Each row is where one point has got to under a steady rotation. How many ticks took it there?
The counts run from 0 to 568.
[  5   8   7 -26 -25   0   4   1  32  34 -20   8 -38  15   3 -11  13  43
  14  25   4  11   0 -13 -46  22  21  -6  37   5  -9  -3  -8 -25  35 -42
  -6  10  -5  -4  32  25 -12  10   3  -6  -1  -4 -27  27   0   5 -15  20
   9  26  -5   9   0  15  -8  -2  26  11  12  17  -1 -15  -7  10 -23   7
 -30  22 -30   7  21   1  17  17  -8  -8 -13   6  26   8  11]
39
[ 11  15  14  -7 -10   5 -10  -4  29  19 -29 -15 -46  24  15  12  -8  32
  12  15  15  -5   9 -23 -40  26 -25  26  19   5   9   8 -35 -11  22 -27
  -8  13  -7  23   5   1  -9   0  13 -17  -4  -9 -34  38   4 -11   5  18
  -2   9  19  -3  -7  -7 -22   7  37 -10   5   8 -13  -7  14  -6 -33  25
 -14   7 -12  10   2  -8  31   5   1 -17 -10 -28  47  11  22]
424
[  6  10   4 -23 -34   1  -6  -6  31  22 -30  16 -31  19  15  10  -8  29
  15   8   2  -9  13  -6 -46   3  -6  31  16  22   8 -10 -25  -8  21 -22
   2  12  -2  13  11   8  -3   2  -9  -6  -2   8 -32  34  25 -17  -2  12
  -2   3  -7 -19 -10  -2 -12  -1  49   1  -5  15   1   7   9   5  -9  24
 -37  12 -13   6 -12   0  31   3   1 -17 -29 -35  36   7  33]
554
[  1  -4  10  -2   6   6   3 -10  17  54  -6  23 -36  22  24 -12  24  29
  33  43   5   0   0  -9 -32   4 -22 -25  27 -15 -21 -12 -11  -2  35   3
  -8   5 -15   3  18  14   6   9   8 -21   0  -8 -34  26  17 -22 -22  19
  -9   4  -7  15  11  -8 -18  -6  24  17  -9  25 -27 -14  -6 -20   6  -4
 -19   8  -3   4  -1  21  34  21  17 -32  -3  -3  10  -2  -1]
390
[ -5   9  19 -21 -40  12  11  -9   3  12 -34  -8 -31   4  34   0  25  10
  15   4  -5 -25  -4  -3 -35  21 -25  28  11   9  -9  14 -15 -13  51 -27
  -6  25 -11   9  10 -15   4 -27  20   6  17 -11 -18   5   6 -15   5   9
   1  39  18 -10 -32 -19 -31  -1  49 -10   8   5   2   6  12  -4 -14   9
  -2  16   8 -11  18  -1 -16  10   5  -6 -23 -15  32   8  19]
56
[ -7  -8  16 -20 -30  21   5 -14   7  52 -22   6 -36   4  22 -16  39  24
  28  43   7 -10 -23   7 -20  18 -17 -24  21   1 -35 -19  15   2  43 -13
   6  23   2   2  24   5   7  -1  24  12   8  -9 -11  -9  -3 -15 -14  19
  -9  20  -3   5 -11  -9 -23 -16  35   5   6  19  -5   0  -1 -18  13  -5
 -14  29   8 -26  14  10  11  24  15 -19 -18   6   3  -2   0]
494
[ -7  25  20  -5 -19   0  -7 -28  23  29 -19 -22 -57  -3  13   4  30  38
  44  40  21 -10 -10 -34 -38  29  -6 -14  13   3 -20  -7   3 -15  37 -27
  21   9  -6  -7  38  -7   0  11   2   3   6  -4 -17  14   3  -2   5  28
   9  27   1  -9 -13   1 -14  -1  12  18  12  -6   1 -13  -1   8 -15   5
 -13  13  10   3  12 -23  15  19  14   4   4 -11  28  -4  16]
133
[ 12   0   7 -29 -26  17  20   0   7  45 -11  21 -25  11  33 -30  15  33
   6  23   8 -12 -22  21 -14  18 -26  18  22   1 -18  -3  -6  -4  39 -22
 -16  10  -4  13  -2   7   5  -2  23  10   3 -13 -38   1   8 -15  -6  14
  -2  22  17  -1  -2 -14 -28 -20  49 -10  -7  25   6  -4  15 -20   3   5
 -13  26  -6  -5  15   7  22  19   2 -25 -31   6  25   8 -14]
335
[ -4  11  18 -11  -5  -2  15   4   6  35 -13   3 -46  24  29 -12  20  21
  30  10  -2 -16  14 -19 -36  27 -20   2  23 -12 -16  12 -23 -15  49 -12
 -28   4 -14   6  14  -3 -14 -17  12 -23  14 -24 -32  30   1  -3 -10  30
  -2  42   9  13  -7 -14 -22   8  19  10  -5   6 -22 -28   8 -12  -7  -3
  -3   3  14   6  34   0  11  13   9 -13  -7   2  27  14   6]
30
[ -2  -5  16 -19 -33  21   0 -27  13  45 -28  19 -21   8  26  -9  32  25
  33  40   2 -12 -18   8 -28  -2 -14 -12  19  12 -18 -25  10   8  24  -7
  14  16  -7   4  15  -4  24  11   2  11   4   7 -19   0  23 -30  -7   7
  -5 -13 -14 -21 -14  -8 -22 -26  47   5  -5  23   5  12   5  -7  13   3
 -26  27   7 -14 -26   6  21  19   4 -27 -25 -23   6 -16  18]
365
[-12  -4  18   2   0   7   3 -13   2  39 -21   0 -33  23  38   5  21  18
  40  16  -5 -24   0 -12 -18   3 -43   4  16  -9 -30   2  -9  10  32  11
 -16   8   0  14   1 -13  14  -9  12 -20   6 -19 -31   9  11 -25  -5  19
 -12  15  12 -12 -19 -25 -36   3  27  -2  -5   6 -35  -2  11 -25   9   6
   3  11  41 -20   8   4   8  14  17 -35 -17 -30  13 -12  12]
244
[ -2  23  22  -4 -19   5 -11 -24  20  29 -31 -11 -47  -3  11  18  18  21
  31  42   7 -18  -1 -27 -48  31 -38  -4   3  13  -1  -1 -17 -12  34 -28
  -1  29 -24  14  23  -4   3 -18   0  -6  -3  -7  -4  25   4  -9   6  17
  -4  12 -19   4  -7  -5 -24   2  13  15  -1  10 -18  -6  -5  -1  -6  -2
  -6   8  -4  -3  14  -3  12   1  19  -1  10   1  33  -6  35]
532
[ -6   5   8 -29 -38  10  -8  -3  25  43 -26   8 -38  19   0  13   9  35
  25  17  12  -1   7 -14 -39   7  24   2  28  13 -27 -25  -8  -9  33 -15
  23   4  25  -3  29   8 -12  15   6  -1   6   7 -24  25   9  -7 -15  29
   0  21   0 -13 -18  -2  -9   7  38   7  17   6   6  -6   2   9  -3  12
 -42  10  10 -13   1  -5  28  11   6 -10 -33 -27  18  14   7]
144
[  4   5  16  -3 -21   0   9 -14  26   5 -15  -9 -38  -9  35  -8  10  43
  28  23  11 -25 -21 -10 -28  15 -12  18  20   7  -2   9  -4  -1  16 -40
 -18  11  -7   8  22   1  15  -4 -19   6  -8  -5 -37  11  27 -10  18  10
  10  12  18 -23  -3  14 -18 -19  11  -5  20  20  -3  -6   7   7 -29  29
 -13  41 -18   1  10 -21  10  14  10 -11 -26 -22  29 -39  14]
78
[-10  12  22   3 -13  10  -5 -18   5  39 -26 -18 -56  11  20  -4  34   7
  38  30  12 -16  -1 -34 -44  37 -31 -21  18  -6 -15  -6 -16  -1  37 -13
   1  16 -22   4  28 -21  -9 -11  22 -14  13 -23  -6  22  -8 -18 -12  31
   2  19  -7  11 -10 -13 -20  -2  19   3  -2   9 -31 -20   6  -6  -8  -5
  -5   2   8  -7  17  -2  17  10  15 -11   6  -5  12   6  17]
401
[  6   5  14 -22 -31  18   1 -22  15  48 -22   1 -29   0  15  -9  33  37
  26  50  10  -4 -30  10 -16  13 -18 -13  22   6 -26  -9  19  -7  49 -27
  14  24  -6   4  17  13  20   8  16  22   1   3 -14 -11   3 -14  -1  10
   0  19   5  -7 -11  -4 -25 -12  45  13  10  14   6   9  -6 -13   7  -6
 -13  31   0 -11   5   5   9  28   6 -12  -6   6  21  -1   3]
228
[  3  16  16  -1   6   4  -6 -25   7  43 -20 -18 -44  20  20  -1  24  28
  36  30  17  -8 -11 -22 -20  22 -42  -7  19  -3 -14  -3   2   0  35   2
  -2   3 -12  16  -6 -14   9   9  29  -5   0 -18 -22   2  -7 -14  -2  23
   0  12  12 -18 -18 -18 -37  -1  39   0  -9   0 -14  -6  13 -20   8  -6
   8  10  29  -1  -4  -6  22  24   3 -25   6 -17  26   2   9]
507
[ -1  14  19 -24 -45   4   5 -18  23   5 -40 -12 -38   3  19  -1  15  25
  22   2  -2 -17 -10 -16 -48  23   2  18  24  21  10  -3  -9 -10  22 -43
   3  19 -16   6  20 -11   2  -5  -9   7   7   0 -10  19   8  -8  13   7
  17  13  -3 -25 -24   9 -19  -7  37 -11   9  14   5   6  15  19 -22  16
 -21  26 -16   0   0 -16   5   8 -11  -2 -24 -22  30  -8  37]
184
[-11 -11  17  -7 -33  11  18 -19   2  11 -32   0 -23  16  42  -8  22   9
  29  -5 -16 -20   2  -2 -34  -1 -10  19  19   2  -5   9 -11   5  33 -16
 -11  14 -16  -1   8 -15  18 -12   4   0  15  -1 -27   6  22 -24  -1  -4
   2  10  18 -21 -29  -7 -21 -13  51 -12   4  13  -8  10  14   2 -21  18
  -7  17   9  -7 -10  -2 -21  22  -3 -22 -32 -44  14 -19  22]
458
[  7  -4   9 -26 -14  12  16  -6   9  37 -24  23 -16  17  34  -9   6  26
   7  14 -18 -12  -7  26 -20   7 -39  19  16   6 -16   6  -9  -7  42 -19
 -30  29 -13  23 -11  14  15 -17  10   0  -4  -4 -28  -1  11 -18  -2   1
  -8  21  13  -3 -15 -17 -40  -7  48  -3  -3  22 -13  15   9 -26   6   2
  -3  28   7 -18  16  18   0  10   2 -31 -20  -5  26  -3  15]
468
[  0   9  14 -29 -34   2  18   3  20  32 -14  14 -33   0  21 -11  17  33
  13  25  -4 -12  -2   5 -38  25  -3  10  16   6 -13   6 -10 -24  50 -42
 -18  28 -12   1  31  19   1 -20   0   3   6  -6 -21  11   5   2   3  17
   0  47  -2  11  -8  -3 -20  -5  23  17  14  18   3 -13  -4   0  -8   0
 -17  26 -19  -2  43  -3   1   9   7   3 -21  16  29   2  15]
439
[ -5  25  21  -5 -19  -8 -10 -27  27  27 -20 -22 -51  -4  11  13  23  36
  44  38  17 -16  -5 -32 -42  21  -5 -10  15  10 -15  -7   4 -13  28 -25
  17  11  -5  -1  34  -3   8  12  -5  -1  -1  -1 -12  18   9   0   9  25
   9  19  -5 -17 -12   2 -11   0  10  20  13  -3  -2  -9  -4  12 -13   9
 -19  15   3   3   8 -25  15  14  13   1  -1 -16  28 -15  30]
132
[  0   9   8 -24 -30   8   6  -4   9  45 -19  11 -29  27  14  -8  26  14
  20  25  10   4   9  -3 -40  10  -3   3  20  -2 -24 -11 -12 -17  63 -14
  13   9  -2 -11  21   3  -8   1  34   1  18  -5 -25  13   2 -13 -22  21
  -5  33   6   7 -16 -19 -13   2  56  12  -2   5   6 -10   0  -5   3   1
 -19  -2   4  -3   5  12  10  24  10  -6 -12  -7  26  31  -1]
547
[ -4   7  19   9  -7   6 -17 -17  29  28 -29 -24 -56  12   6  17  16  35
  39  38  17  -7  -4 -45 -45  28  -6 -17  30  -3  -8  -4 -10  -2  12 -26
   5  11  -8   9  29   1  -1  11   8 -14  -6  -1 -16  30  -2 -10  -4  24
   5  -3  -2  -1  -1  10 -18   5  11   8  14   5 -28 -13  -7  -1 -25  15
 -19  12  -6   0   1 -14  28  12   4 -13   3 -22  24 -14  24]
264
[-22  -8  13 -12 -24   8  -5  -8   8  39 -34   2 -41  35  17   8  26  15
  37   1 -16  -4  20 -27 -48   8  20 -12  38   2 -29 -18  -8   7  24  -1
   6   6   6  -8  26 -10 -11   1   4 -27  13  -5 -18  29   1 -15 -24  22
   1  13  -3  -5 -23  -7 -11   6  32   2   8   6 -29  -8   2   5  -6  11
 -26   7  23 -14   1  -2  10  10  -1 -22 -24 -40  -4   2  20]
274
[ 12  -8  11 -17 -11  14  20   0   5  46 -14  21 -28  25  40 -32  22  27
   9  15  -5  -7 -16  15 -19  12 -29   4  35  -6 -11  -5  -7   7  26 -10
 -30   8  -9  19 -10   2   5   1  13  -7   0 -15 -36  11   8 -22 -13  13
  -2   5   8   1   3  -9 -32 -18  44 -14 -16  32 -14  -2  19 -24   2  -1
 -12  28  -8  -5   5  15  32  18  -8 -42 -24  -2  14  -5  -8]
337
[ -4  10  11 -26 -31   7 -14  -1  26  47 -26   2 -42  22  -1  16   7  34
  17  19  14   2   4 -13 -37  18  16   0  31  10 -27 -25  -7  -5  32 -16
  23   4  22   5  25  10 -19  13  23  -4   4  -2 -20  21  -1  -6 -17  33
  -3  24   9  -6 -11  -5 -19  10  42   3  13   0  -1  -4   2   1  -2   9
 -35  13   3 -10   7  -5  30  12  -2 -15 -28 -18  21  21   7]
145
[ 15  16  15 -17 -35  11   2 -17  20  15 -31 -21 -44   4  17 -19  28  33
  16  22  18  -4 -24 -13 -35  33  -2   8  29   4   2   1  -2  -9  34 -46
   6  10 -16   3  18  -3  -3   8  18  21  11  -5 -18   9   0 -10   6  11
  21  14  10 -16 -15  13 -14 -15  43 -10  10  12  12  -2  11  11 -29  11
 -15  28 -21  10   0 -19   9  22 -14  -4 -12  -5  32   3  12]
451
[  9  15  16 -15 -25  10   3 -19  11   6 -39 -23 -38   6  26   2  17  16
  19  13  -1 -10  -6 -13 -37  28 -24  18  14  10   3  19 -11 -13  47 -43
  -7  29 -27   8   6  -9  10 -16  20   9  10  -5 -13   8   2 -16  17   0
  11  28  15 -14 -26  -5 -30  -4  49  -8  12   7  -1   9   9   0 -27   6
   6  18  -2   2   3  -4 -16  17  -6  -2   4 -15  41   1  24]
320
[ -8  -1  16 -17 -19  -4  10   7  28  15 -28   8 -39  13  24   9  -1  28
  14   4 -18 -14  12 -11 -45  16   5  16  25   8 -10  14 -24 -15  24 -40
 -28  24  -5   8  22  20  -9 -22 -17 -21  -2  -7 -29  30  15  -3   4  14
  -2  36  10   3 -12   7 -20   9  13   7  20  14 -21  -7  -3   6 -25  17
 -17  25 -12 -12  39  -3  -7  -2   6 -12 -27 -16  23 -12  30]
436
[-21   6  21  -4 -19   4  -1 -23   3  29 -35   2 -38  18  32   8  32   0
  47  14 -15 -18  14 -28 -54   8 -17  -9  15  -2 -14  -3 -18   0  36   2
  -2  21 -23  -5  23 -23   7 -25  -3 -22  13  -6 -12  24  11 -24 -10  14
  -1  12 -18   1 -23 -15 -17   2  25  16  -1  11 -33  -4   0   1   0   1
  -9   1  26  -9   4   7 -10   8  11 -11  -4 -30  10  -9  41]
404
[ -8   4  12 -14 -19  -3   4 -14  22  50  -8  32 -34  13  26 -13  22  33
  34  31   1 -15   3  -6 -41  -2  -9  -8  23   5 -15 -31  -9  -1  21   1
  -4   7  -5   1  27   3   4   9 -17 -16  -6   0 -31  31  22 -16 -19  24
   0   2 -25  -1  12  -4  -4 -14  16  20  -9  26  -9 -13   2   0  12   3
 -42  13  -6  -3   0   5  46  10  18 -25 -27 -11  10 -12  19]
525
[  6  -5  15 -24 -20  20  -8 -14  16  47 -33  -8 -40   6   5  -3  21  43
  17  31  -1  -1 -28  -5 -16  31   2 -19  43  11 -27 -10  18  -7  23 -32
  -1  23   4  15  13  19  -3  15  20   8  -5  -6 -11   1 -17  -4  -7  16
   5  19   7  -6 -15   9 -32  -5  33  -5  23  17 -12   5   0  -7  -3  -6
 -12  41  -2 -20  17  -4  14  19 -13 -27 -10   0  14  -4   8]
93
